In the rows, zero is written as 128.
One turn moves each row of this set onto another row. After a few examples, where does it send each row asked below?
mapud: [125 125 121 148 146 117  87 184 138 119 127 124 132 142 135 154 116  96
 118 111 139 154 105 123 126 107 139 126 107 125 129 111 117 149 125 160
 137 135 133 105 123 132 156 124 130 135 144 143 151 132 108 124 122 115
 126 167 140 113 160 124 135 109 120 145 127 136 105 138 127 112]
Zovos: [124 117 128 149 143 104 144 174 136 122 132 120 141 147 107 135 134  75
 141 126 138 138 108  94 134 102 111 142 111 123 104 113 126 115 150 142
 142 156 139 113 108 142 151 130 126 114 130 157 146 104  96 127 120 108
 146 150 154 125 153 144 113 130 120 143 118 142 119 132 120 129]
tapek: [129  97 117 162 108 138 142 132 122 114 122 142 152 123 116 154 129 110
 134 136 150 140 130 124 140 101 139 146 133 112 138 117 120 143 136 144
 135 140 114 145 106 130 148 144 127 141 145 134 136  86  78 121 157 122
  94 179 125 131 160 126 107  77 105 114 140 106 115 126 118 109]
torop: [151 111 131 143 123 117 130 139 142 122 124 143 113 168 110 109 152 116
 123 165 108 164 110 122 107 120 129 156 125 149 108 132 104 154 101 134
 138 133 131 140 107 137 141 128 119 139 119 171 148 106 124 123 130 129
 140 167 137 111 130 125 132  67  99 160 113 125 116 135 105 106]
Nif: [134 110 111 132  99 124 136 150 141 110 118 139 102 145 135  92 145 119
 123 157 111 162  89 120 121 125 121 133 114 140 156 108 105 176 101 129
 154 159 134 151 102 130 129 120 111 136 136 155 118 106 108 118 137 111
 139 133 144 113 129 118  99  92 101 125 119 121 115 141  85 121]
tubat: [124 113 116 143 124  93 108 143 135 132 126 120 117 112  99 141 125 110
 136 155 117 144  99 124 125 127 131 155 129 123 118 127 142 135 110 130
 144 141 124 157 107 125 114 149 165 101 130 151 142 114  83 123 105 101
 145 153 148 124 130 150 105 108 106 152 130 137 142 153 137 104]
fasi: [132 106 142 139 117 119 131 139 143 126 123 171 134 139 151 132 147 118
  87 149 148 137 126 147 128 139 149 188 134 116 125 109 111 145 138 139
 148 134 132 125 112 180 122 158 140 141 129 124 123  90 107  96 142 106
 128 160 126 126 147 132  99  85 113 134 108 118 139 122 122 137]
lumo: [124 121 120 124 115 129 140 160 115 120 115 127 104 139 134 112 123  77
 113 132 115 139  90 112 139 134 141 143 118 103 163 111 103 171 114 141
 159 148 139 132 112 129 118 137 132 124 154 151 113 111  97 106 126  82
 135 124 155 132 167 107  95 127 109  85  98 110 106 137 107 107]
puveb: [109 104 125 121 131 148 108 140 134 137 134 133 138 147 129 144 156  97
  90 163 136 153 102 158 125 159 155 143 155 148 119 124 107 144 118 147
 152 124 136 137 125 151 105 137 133 134 128 125 128 136 111 104 157 128
 148 149 162 132 127 142 106 117 102 126 110 124 121 151 129  93]
rason: [140 125 155 138 125 134 119 112 127 125 122 134 117 147 128 149 144  89
 131 143 152 156  92 107 160 110 125 120 136 113 108 100 113 147 160 139
 140 140 109 137 125 127 143 166 163 133 113 148 171 124 109  95 131 111
 147 168 140 122 146  92  88 113 103 123 130 138 121 134 131 104]
fulo: [118 114 152 145 133 117 132 149 132 103 149 161 132 129 102 133 166 114
 125 115 155 123 114 114 127 156 128 150 119 141 151 124  95 167 114 144
 126 132  92 126 127 132 144 122 115 112 131 153 124 117  97 112 142 138
 121 155 149 122 142 124  97 106  72 116 143 124 132 124 124 107]
Lovo: [128 121 146 127 131 136 143 122 111 130 124 119 115 160 152 124 157 110
 145 153 116 127 105 120  91 135 136 154 132 128 117 123  93 167 133 148
 138 148 101 161 114 129 115 164 146 127 128 153 133  89 104 115 135 100
 162 124 144 114 127 117 101 103 102 155  88 143 148 127  92 139]
Pem: [118  73 125 146 127 126 120 148 140  92 134 102 144 130 115 130 148 108
 130 161 150 159 152 130 129 122 154 160 110 120 125 126 113 154 121 156
 144 138 123 124 109 151 123 149 155 129 116 161 154 111 102 106 149 127
 156 128 166 137 136 144  90 120 120 117 126 120 131 157 145 104]
Fezo: [139 110 155 137 120 137 115 116 138 126 141 127 122 143 128 154 139 100
 132 138 152 156  92 111 164 115 130 110 131 108 108  99 125 146 158 140
 139 143 116 130 130 140 142 171 165 134 129 152 176 131 113  95 136 101
 146 170 146 120 146  95  92 113 107 133 128 129 124 146 132 108]
pur: [116 113 161 137 133 122 129 143 131 100 148 158 134 124 106 141 165 106
 128 110 151 124 108 121 120 151 126 150 117 139 145 117  91 171 118 138
 113 132 100 124 127 127 150 129 120 111 128 147 125 126  97 110 149 137
 128 155 151 128 145 117  99 107  70 119 148 123 117 119 125 106]
sez: [138 127 142 131 145 137 134 124 134 146 121 112 139 155 137 119 113  90
 117 148 137 161 120 132 136  92 157 129 116 126 130 113 117 145 156 165
 134 124 133 116 118 163 133 144 140 119 165 130 142 128 103  94 178 118
 149 142 149 142 130 120 100 133 134 127 126 121 129 134 109 106]
tuta: [117 117 123 117 125 133 133 158 125 131 114 125 106 141 133 117 123  70
 109 125 116 137  94 120 142 140 135 142 124 103 164 105 100 166 112 132
 156 140 138 122 122 127 119 130 129 128 153 141 119 102  98 108 128  87
 138 124 163 138 168 109  98 129 109  90 101 112 100 129 119 104]
Mogag: [134 123 138 133 136 136 149 129 116 125 133 119 116 152 144 128 160 107
 141 153 123 123 118 111  86 136 132 155 138 132 117 126  87 165 138 158
 134 143 101 153 106 124 121 160 136 123 132 155 134  93 100 111 134 111
 157 123 141 101 127 101 102 112 100 158  92 148 147 122  77 134]
sos: [128 114 138 137 136 130 141 123 116 131 123 117 117 163 154 124 155 112
 145 154  98 141 114 122  92 135 135 163 137 120 124 127 102 172 135 142
 138 137 103 161 109 126 124 162 143 127 127 156 129  89 107 130 137 107
 153 133 139 110 134 117 100  96 103 154  92 147 142 128  74 149]
mezi: [115 107 159 141 144 144 127 132 147 104 127 120 125 137 114 137 119  89
 111 134 134 148 110 132 128 132 133 131 121 119 137 100 102 150 131 147
 100 138 125 130 122 138 157 136 134 108 155 127 146 133  92  89 174 140
 149 156 142 159 127 109  87 131  84 122 140 110 121 133 128  96]
larab: [127 129 137 149 135 128 133 132 116 134 129 136 134 130 156 129 139 118
  92 122 132 146  96 138 128 139 125 127 134 113 126 131 140 146 162 137
 134 111 131 141 130 149 118 139 138 133 162 104 148 101  81  96 124 114
 102 157 134 127 138 117 100 110 101 158 133 141 124 125  97 127]
deba: [125  89 135 143 128 115 123 140 150 101 132 111 151 145 131 145 152 132
 120 170 133 164 117 108 128 109 115 144 126 142 133 109 121 127 137 151
 142 152 124 150 125 147 134 137 128  99 117 137 147 125 111 139 170 124
 133 149 134 107 127 137  84 126 115 134 141 131 144 147 120 123]
zavub: [116 118 124 120 125 129 130 162 135 132 114 124 110 153 134 120 121  68
 107 135 112 135  89 108 143 138 134 139 123  99 149 111  96 152 114 142
 165 146 140 120 116 132 114 136 134 123 150 150 122 107 101 113 126  87
 134 134 166 128 173 123 110 127 108  96  97 107  98 132 114 110]
lanut: [117 116 129 155 114 103 139 157 126 132 129 139 132 134 158 120 134 109
 110 140 112 148 128 138 113 148 161 150 126 116 122 126 105 169 113 189
 137 119 127 140 104 171 113 134 157 126 134 150 114  84 103 122 159 120
 122 167 143 126 134 144 118 102 104 123 117 115 124 151 123 133]
dodap: [129 108 129 116 149 104 131 160 128 122 139 142 120 156 142 153 142 130
 113 141 109 136 105 137 120 132 141 128 107 119  91 110 113 143 118 132
 155 155 141 135 114 127 117 120 134 125 167 139 131 125  89 124 128 108
 148 127 177 116 130 155 107 127 118 126 107  95 117 118 115 134]
zemum: [124 105 130 128 106 149 124 130 148 127 127 131 119 167 132 137 109 107
 120 125  96 153 114 132 119 138 120 136 126 102 134  90 123 135 143 128
 148 159 152 140 116 152 116 147 122 156 144 134 152 113  99 113 148 116
 138 177 129 144 142 138 112 109 103 153  91 118 118 131  91 139]
Pezok: [125 134 117 140 111 146 143 144 109 133 132 104 121 157 116 124 147  86
 126 133 135 159 111  93 113 121 137 141 128 143 152 135 126 145 132 140
 148 137 126 151 112 119 132 104 101 122 134 146 162 117 101 105 143 100
 116 173 130 126 142 161 127 115  98 144 122 143 103 142 118 105]
Rubur: [137 129 155 129 118 135 107 109 130 130 125 149 118 142 134 139 139  87
 132 143 152 157  88 109 156 113 127 125 142 108 108  87 119 151 159 137
 139 150 114 137 116 129 137 166 154 129 116 157 173 126 114  96 134 102
 157 166 141 123 145  96  97 108 104 113 124 130 121 138 136 101]
gem: [131 124 148 132 136 143 148 151 112 117 117 129 119 182 130 125 150 117
 141 115 119 162 110 129 120 142 125 141 133 111 138 108 126 181 140 131
 148 136 166 116 114 146 145 135 113 150 130 130 135 112 107 103 131 118
 122 176 153 125 150 122 127 100 118 146 120 125  98 129 106 149]
Fip: [136 109 126 157 116 131 122 156 115 118 116 143 144 129 135 157 137 100
 134 144 152 121 123 113  94 123 142 142 137 144 116 127  88 159 139 165
 135 138  98 148 101 139 138 143 137 142 148 147 142  92  86  99 140 128
 118 157  99  95 136 100 106  90 100 129 117 132 140 111  87 107]
pase: [120 118 152 144 127 123 131 143 135 106 150 161 145 130 110 140 170 110
 121 112 151 123 112 117 125 147 142 157 119 143 150 124  99 165 120 152
 129 133  92 127 130 145 148 121 109 111 124 147 116 113  95 119 157 131
 124 162 144 119 140 124 101  99  80 115 133 126 137 117 121 100]
kos: [139 138 146 115 138 104 120 138 122 138 130 135 101 144 160 143 132  94
 120 144 115 141  77 127 144 116 135 131 128 120  82  79 120 152 137 158
 140 168 130 143 100 131 114 140 143 125 147 156 147 107  98 109 134 112
 147 141 153 122 146 136 129 121 105 100 121 128 113 133 143 121]

dodap -> sez
Pem -> fasi
Now find these:
Fip -> Nif
puveb -> larab
rason -> fulo
deba -> lanut
lumo -> Rubur
sos -> zavub

